One turn moves every row onto another: examples first, then more rows asked:
pon: [ 23  -4  -9 -35 -15  -7  -9  10 -19  10  11 -13  -9  25   0  31  26  -7
 -22  23 -20 -26 -37 -22]
zir: [ 36   2 -19 -33   5   1  -4   8 -15  15  19 -11  -9  18 -11  14 -13  15
 -16  25  -7 -38  -7 -14]
geb: [ 18 -13 -18  -5 -49 -16  -5   8   8 -23  -9 -15 -23  22  24  -2  34  -8
 -20   7 -21 -17 -14 -25]
miz: [ 19   4 -12   1 -33  11 -14 -26   0  -4 -15  13  -9  -2  -5  36 -18  23
  -9  -7  -3 -41   8  20]
gif: [ 43 -19   4 -12 -41  14 -13 -13  11  27 -25   2 -25   8   0   5 -26  13
 -37   8 -28 -41  12   7]
Det: [ 23   5 -16  -3  -5  -6 -33  -7 -10   1  14 -30 -13  14   2  13 -31  18
   1   2   1 -20 -14  11]
bere: [  7 -18 -14 -32 -25  11  12 -20  14  15 -30 -12  -7  34   4  18   9  20
   4 -20 -27  17   7  -8]
vin: [ 25  -4 -14 -20  10  19 -23   9  -8   7  -5 -46  -6  23 -12 -12  12  -2
 -16   3  -3 -16   1 -17]
gamev: [  7 -21  15  -7 -29  -4 -15 -36  -2  12  -6  15 -12  -6 -15   1  -4  20
   2  11 -33  -1  29  -5]
loni: [ 23 -29  -8 -36 -24  -8  -4 -21  -5  -4 -12   3   5  29  -5  -2  33 -38
 -38   8 -18 -15 -17 -15]
sotug: [ 22 -22  13 -26 -28  19  -9 -24  -3  20 -29  -1   3  49  11   7  -7  19
  27  19   3 -35 -10 -20]
rutig: [  5   5  16   0 -34  17 -32 -23 -18   1  -5  -2 -18  25 -24   2  -6  32
  15  11 -29 -22   2 -14]
sasib: [ 23  -9 -19 -19  -2   3 -20  -5 -19  -1  -2 -47 -10  32  -7  -7   5 -17
 -18  12  -8 -14 -26 -24]
Dozu: [ 15 -22  -2 -37 -25  11 -12 -38  20  14 -27  -1   2  45  17  13  -8  28
  13  16 -23   1   5 -11]
kif: [ 33 -14 -20 -18 -40  -9 -12  -7   2   0 -20  -1  -5  22   8  48  43 -21
 -21   8 -26 -22 -27  -5]
Tid: [ 13   6  28  -2 -20  -8 -31  -1 -10 -12  -8 -14  -5  47 -16 -14  10   6
  14   1 -23 -19 -18   4]
Tuko: [ 56   1 -35 -11 -13   0  -9 -13  11  18  -8  -4   1   4  -5  17 -23  15
 -10  13  -9 -41  20   1]
muv: [ -5   3  -6 -19 -37 -10 -33  34  -8  -2   4 -21 -20  19  10   9   9  -4
 -12  16  -6 -27  -5 -25]
Lotol: [ 37   5  -3   9  -7  -1 -42  -5   9  20   2 -21  -3  15  -2   8 -21  22
  -1 -16  -3 -23  -5   9]
Mitir: [  6 -13  -2 -18 -34   2  18   1  -2  35 -19 -21   8  22   8  10  16   5
  14 -32 -10   2  -8 -10]
voku: [ 49 -24  -7  -3 -55 -11   3 -22  22  -1 -21  -3 -22  11  23  -6   9   1
 -36   3 -38 -19  -3  -2]
vaba: [ 11  -6   6 -26 -29   8 -36  24  -4  24  -3  -1 -26  15  -6  11 -28   7
 -20  12 -10 -43  11   0]
Dilu: [ 29   0  -1  14 -39   7 -16 -32  16   5 -21  29 -19   8  -8  33  -4  19
  -2 -13 -11 -37 -12   9]
gan: [ 14 -19  -4 -45 -14   2  -3  -8   2  -5   0   2  -3  18  -2 -14  41 -23
 -24  25 -14  -3 -10 -17]
Vefef: [ 11  -7   3 -16 -52   5   1 -40  12   9 -21  23   3  -3   2  18  30  -7
 -19  22 -23 -21 -17 -17]
pabe: [ 55  -9 -36  -4 -37  -9 -16 -21  21  10 -29   5   3   9   7  37  12  -8
 -13   3 -22 -28   8  10]
poma: [ 15  -8  31   1 -22 -15  -8  -5   3   2 -35 -35   9  21  -8 -18  30 -18
  -3   2 -24 -12  -5  -1]
Zuk: [ 19 -23  15 -18 -30   1   7   4 -12  29 -16   1   7  39   9   3   6   2
  30 -11  11 -27 -17  -7]
Dite: [ 16 -11  -2 -17 -52   0  -4 -41   6   9 -24  21  19  -3   4  27  19 -10
 -33   6 -20 -33   5  -1]
ritag: [ 12 -32  16  -4 -20  -6  11 -21   6   1 -37  -2 -13   0 -19  -8  26  -9
  -9   0 -23  -6  25  -1]

pon goes to kif
loni goes to Dite
Mitir goes to bere
And these:
Lotol goes to vin
geb goes to voku
ritag goes to gamev

One turn moves every row onto another: examples first, then more rows asked:
ralim: [  3   5  36  39  22 -13  33   9  10  -3   4  25   3 -33 -17  -3  -8  -7
   5  16   1  -3  12  -1  -5   8   3   2   0   1 -17  33   1]
gad: [ 29   0   5  -1  -5 -28  15   0   7 -32 -22  12   0 -24  24   0  -4  -8
  11  22  26   0  28   2  19   2   6 -11   2 -30   7  -7  10]
Sug: [ -8   8  -7   0  10 -11   9 -12 -16  -7  14  -7 -24 -10   4   2 -34 -10
 -12   2  -7 -15 -29  -4  19 -26  -6  27 -13   3 -26 -11   1]
nera: [  5  -5 -18  -7  23   4   1  21  23   6  14  44   8   1 -26  11 -18 -15
  20   0  -8   9  19 -18 -12 -17   9  -2 -14  -3  -6  14 -30]
Vok: [ 10  -3 -17  -2 -39 -11  -4  -4  -5 -22  28  -7 -21  -8  14  29  23   4
  -9  25   3  14 -10 -16  -4  -7 -20   9  14  13 -14  14  25]
Sof: [ 16   1  -1  -6  -8  -2   7  19  32 -12 -10  -2  -5 -10  24  37   7  -9
  26  43   6 -13  10  12  -9  13 -22  23  -6  -4  16  10  -9]
ref: [  7   0  -8  -6   5  -8  20   3   7  -7   4  49  -4 -29 -19  -1 -10 -11
  -9  11 -10  -1  16  -9   2  -4  -3  14   7   4 -16 -17 -56]
Par: [  4  17 -10   3  -1  -7   5   5  16   0  15  41  12  -6 -32   0  10  -2
  19  -7  -2  16  14  -2   2   4  18  -6 -21   2  -1  15 -45]
zanev: [ -2   8 -24  41 -12 -17  26  -3   7  -5  15 -10 -11   4  14  17  15  18
  -9  25  -9  -6 -16 -17  10  -5   7   6  -7  15  -9   3  31]
fef: [ -4 -10  -7  16  -3   1   6  24   8 -17   7 -24  -5 -24  26   1  -7 -15
  10   7  11  -5  -3 -12   1  -1  -3   4 -12   4  50 -24  -9]
gozen: [  6  18   9   3 -14  -9  10   6  21 -13  -8   0   9 -19  -1   6  -3   3
  15  20  23 -10   4 -12 -12  15  -1 -11   9 -17   6 -48  30]
Tolo: [ -8 -19 -17  -8  13  -9  -9 -19  11 -23  -9  13  -5   8 -14  14   3  10
  -6  15  -3  39 -12 -19 -16 -12  18  -4  -6  11  -6  17 -38]
gusel: [  2 -13  -8  21  10 -17  13 -32   8   7 -17  20 -12  -4 -33   4  -9   3
  -2  25  -8   8   0 -10  15   2   6  -9  34   4   9  17 -30]
mov: [ 23  14 -23  -8 -15 -19 -16 -10   0  33   8  -4   2  -5  -5  -3   1 -10
  12  14   9  23  -6  -5  -1 -40  -1   6  -6   1 -20  30  14]
dupov: [ -4 -26 -21   3   0   1 -17  -2  -6  -5  30  28 -11   4   1  -7   1  10
  -3  31   6   9 -19   4 -27 -14  33 -13 -20   9   7  -7  -3]
bot: [ 18 -22  25 -17   5  15   0  15 -10 -10  35  27 -25 -28  -2   8 -10  -3
  -4  22   3  -9  -3  -4 -22 -12 -20  16 -10  22  -2  26 -12]
bibet: [  1  24 -19  14 -13 -18   3  -9  -2  15  12   4   0 -20   3  18  -4  -9
   8  17 -19  10   6 -16  14  -8  -8  32  -8  32   7  50   4]
mev: [ 28  28  10  -7 -20   8   6  11  28 -16  -9   6  21 -28   4  26  16   1
  17  10   0   0   7 -14 -20  23 -10  13  -4  14  23  -1  23]
Deba: [ 29  11  -6   4  -6 -17  30   2  -1  -9  20 -25  -5 -23  -2   4  16  -8
  -8   8 -12 -10 -21 -20   4 -16 -21  12  24   7 -20  17  32]
Vuri: [-16  21   6  13 -22 -36  -3 -24   8 -21   0   1 -19  -6   5  21 -13 -18
  -5  16  23   3 -11  -7   7  -4  13  16   9  15 -41  -2  -5]
Dida: [ -6 -14   2 -14   3   0  -2   4  -6  -6   6   7 -19 -11 -24 -18 -17  22
   2  28  20  10  15  -5 -10 -32 -10   9  15  24   3  13 -46]
ran: [ 35  -7   1 -10  -5  -9  -8  -4  19 -11 -23  -4  29 -18  12   0  28  -3
  12   1  -6 -18 -27   2   2 -20   0   6  -9 -14  24  -5  -3]
segu: [  9   7   8  16 -14  -4  10  13   4 -22  13  -3 -10  -1   9   1   3  21
   1  19  17  -7   2 -11   4 -43  -3  11  -3   9 -31  16  45]
Bubom: [  2  13   8  -8 -11   4  12   8   1 -33   4  12   4 -26   9   7 -11  16
   9  12  -1 -25   3 -15   4  13  -6   7  -8   4  29 -40  26]
Kof: [ 36  12 -16 -25  -7  16   3   8  13  -3  -6   4  21 -16   4  15  10   8
  14  18 -13   6  -8  -6 -20   7 -11   4 -14 -15  17 -21  32]
mogu: [  4   0  -5   1 -12  14  -8  -1  20  -8  14  40 -11  -9 -36   0 -12 -28
  -1   1   6   5  -1   2  -1  -9   9   1  18   2  -5 -19 -47]
vevu: [  6  -6 -10  17  -1 -22  12 -22  10  -1   6  16  10 -24 -22  -3  27 -24
  -7  36 -13  14 -27   1 -16  15  20 -12  22 -11 -13   6  -9]
Kur: [ 18   7  12  -4  36   3  31  -5  16 -14  -1  -3 -20  -3 -32   5 -16   2
  10   6   3  13   1   2   1   1   1   5  -2   9 -15  40 -36]

dupov goes to bot
ran goes to fef
And these:
Sug goes to bibet
Kof goes to Bubom
zanev goes to Vok
Kur goes to gusel
mogu goes to nera

One turn moves every row onto another: examples first, then more rows asked:
bubu: [  2  17  -7 -18 -21 -14  25  -6   1   9  12 -54 -11 -28 -12 -10 -16 -11
  -8 -16]
zof: [  5 -30  -1  25  14 -23  10  14   7   1  26   5  17   6  25  28 -10   1
  -6   7]
pob: [ 25  -4   0 -17   3 -31   1  -7  27 -20  14 -24  -4 -34 -29 -13 -18 -15
  -5  -3]
ribaf: [  5  19  -2 -17 -24 -29  22 -14  16  13  13 -57 -10 -23  -4 -12 -18 -13
  -3 -17]
Pavu: [-17 -17  -3  27  -1   3   8  15  -7  13  18  -2  14  16  31  20 -22   1
 -18   4]
pamu: [ -4 -31  25  18   7  -9  15   0  10  -4  17  13  30  11  20  -1 -12   2
  15  -1]
dur: [  0   6  -9 -15 -17  -7  -2 -11   3   4  11 -53  -6 -39 -17 -19 -27  -2
 -12  -2]
Deva: [-16 -19 -11  25   1   7   4   9  -3  15  11 -12   9  20  32  15 -17   7
 -12  -1]
batal: [-16 -19   1   8  22   2  -3   2   8  14  11  -8  14  -2  22  21   4  22
  10   1]
rivo: [ 16 -36   3  31   9 -13  13   5   2 -14  26   4  15  16  19  17 -12  -8
 -11  -3]
zitas: [ 17 -10  -3   1 -22 -13  10  -3  -1  -8  23 -41  -4 -14 -19 -27 -45 -20
 -24  -1]
mir: [ -2  21 -16 -19 -19 -14  -6  -9  19   1   0 -43 -10 -28 -14 -18 -28  -9
 -20 -10]
nugi: [-10  24  -3 -18 -19 -19   7 -14  20  11  20 -53 -14 -24  -3 -18 -30 -10
  -8 -16]
Fil: [-19  -5   1  23 -18 -15   1 -13  18  12  11 -19  13  22  49   9 -15   2
  -6 -14]
Puvez: [  8   4  14 -12 -25 -18  34  -9   9  -3  23 -39   0  -1 -11 -33 -32 -29
  -1 -14]
mige: [-12 -15   8   3  19  -2  -2  -7   5  -1  11  -8  12 -14  22  24  17  17
  10  -6]
nivi: [ 18 -11  14 -20  -1 -16   4 -13  14 -12  24 -35   3 -35 -28 -26 -23  -9
   7   4]
fufan: [ 19  -2   4 -22   5 -22   1  -9  25 -20  16 -23  -1 -33 -32 -16 -16 -15
  -1  -2]
fela: [  9  -4  14  -6 -27 -18   8 -15  18  -6  25 -41   5  -9 -11 -40 -45 -23
  -8   1]
deka: [ -2 -30  26  20   8  -8  10  -7  12 -12  27   6  23  20  24   0  -9  -7
   8  -4]
rut: [ 19  -1   0  -3 -24 -18  37  -2   0  -2  26 -38  -4  -5 -15 -24 -33 -30
 -16 -13]
rigi: [-14 -15   4   5  15  -3   4   2   3   9   5  -4  16 -16  18  21   4  26
  11  -6]
zukub: [-19 -13 -11  26 -11   4  12   8  -8  15   5 -10  14  10  30  13 -20  12
 -16 -10]
sev: [ 12 -36  -3  32  15 -12   9  12   8   0  23   3  16  20  21  19 -11   2
  -6   2]
zivo: [ -4  19 -12 -12 -15 -17   8  -7  11  10  21 -55 -19 -26  -6 -10 -31 -10
 -18 -18]
fer: [ -2  19 -10 -17 -22 -21  -6 -12  28   1   2 -42  -8 -25  -9 -18 -26 -13
 -17 -11]
masuk: [-18 -13   3  23  -5 -14   0  -3  23  22  12 -10  17  25  44   8 -18   4
   3  -4]
lov: [ 15 -34   1  32   8 -20  20  10   2  -6  22   8  19  12  19  14 -17   2
  -8  -4]
lodep: [  9   0   6  -7 -20 -13   9  -7  23 -15  17 -24   1  -2 -18 -35 -44 -30
 -19  -6]
Pifor: [ 17  -4   7 -20  12 -23  14  -7  13 -13  32 -34 -12 -37 -28  -8 -18 -14
   0  -9]
konu: [  9   9  -5  -9 -26 -33  -4 -18  23   7  14 -56  -2 -32  -6 -17 -32  -7
  -9  -2]
nozu: [  0 -18  -7  20  13 -28  -4   2  23  16  13 -12  13   0  33  32   0  16
   4  -2]
Lipez: [-13 -25  22  12  16  -8   7   4  13   1  23  12  25   8  26  12  -8   2
  14   9]
Samid: [ 30  -1   4 -13  -3 -37  30  -7  13  -6  26 -39  -6 -28 -21  -7 -12 -21
   3 -11]
Rero: [ 12  -1   5   1 -16 -23  23  -3  12  -8  38 -34 -11   1 -13 -29 -48 -33
 -18 -13]
bam: [-19  -6   4  25 -19 -17   7  -7  17  17   5 -11  22  18  44   5 -21   9
  -1 -11]
Fozip: [-24 -10   1   6  12  -1   0   4   3  13  11  -5  15  -6  28  26  -1  16
   3   5]
bodat: [ -7 -31  17  18  14  -5   7  -1  19   3  22   5  21  20  22   4  -9   3
  14   4]
Beken: [ 18  -3  13 -24   0 -20  30  -8   7  -7  24 -35  -4 -30 -26 -16  -8 -17
  10 -10]
razef: [ 20   2   9 -18   9 -35  13 -11  25 -11  35 -34 -11 -34 -22  -8 -21 -15
   3  -9]
Keb: [  4 -13  -2  16  12 -32  -3  -7  20   5  13 -14   9 -10  31  35  12  12
   3 -10]
Kura: [  7   0  14  -7 -13 -11  22  -5  10 -10  36 -33  -9  -1 -16 -34 -45 -28
 -10 -12]
sib: [-21  -8  -8  23  -8  10   3   0 -10   9   9 -18   8  16  35  14 -12   4
 -20 -12]
gigu: [  3 -15  -4  17   6 -36   4  -3  18  12   8  -8  16 -14  31  34   2  21
   7  -7]
lovi: [-11 -11  -4  19   5 -32  -1   4  20  16  14 -10  15  -3  39  36  -4  11
   1   3]
faku: [-21 -10  10  23  -7 -15   3   0  18  15  17  -3  24  21  45  12 -20  -2
   0   2]
zoka: [ 14  -2  -1  -3 -19 -14  10  -1  17 -16  19 -26  -1  -5 -22 -31 -44 -31
 -25  -5]
duz: [ 32 -13  -1  -6  -5 -38   5  -6  16 -11  27 -40  -2 -33 -25 -13 -28 -12
  -6   3]

bodat goes to masuk
fufan goes to lodep
And these:
Beken goes to Puvez
dur goes to nivi
zof goes to Pavu
razef goes to Rero
gigu goes to lov
Fil goes to Keb

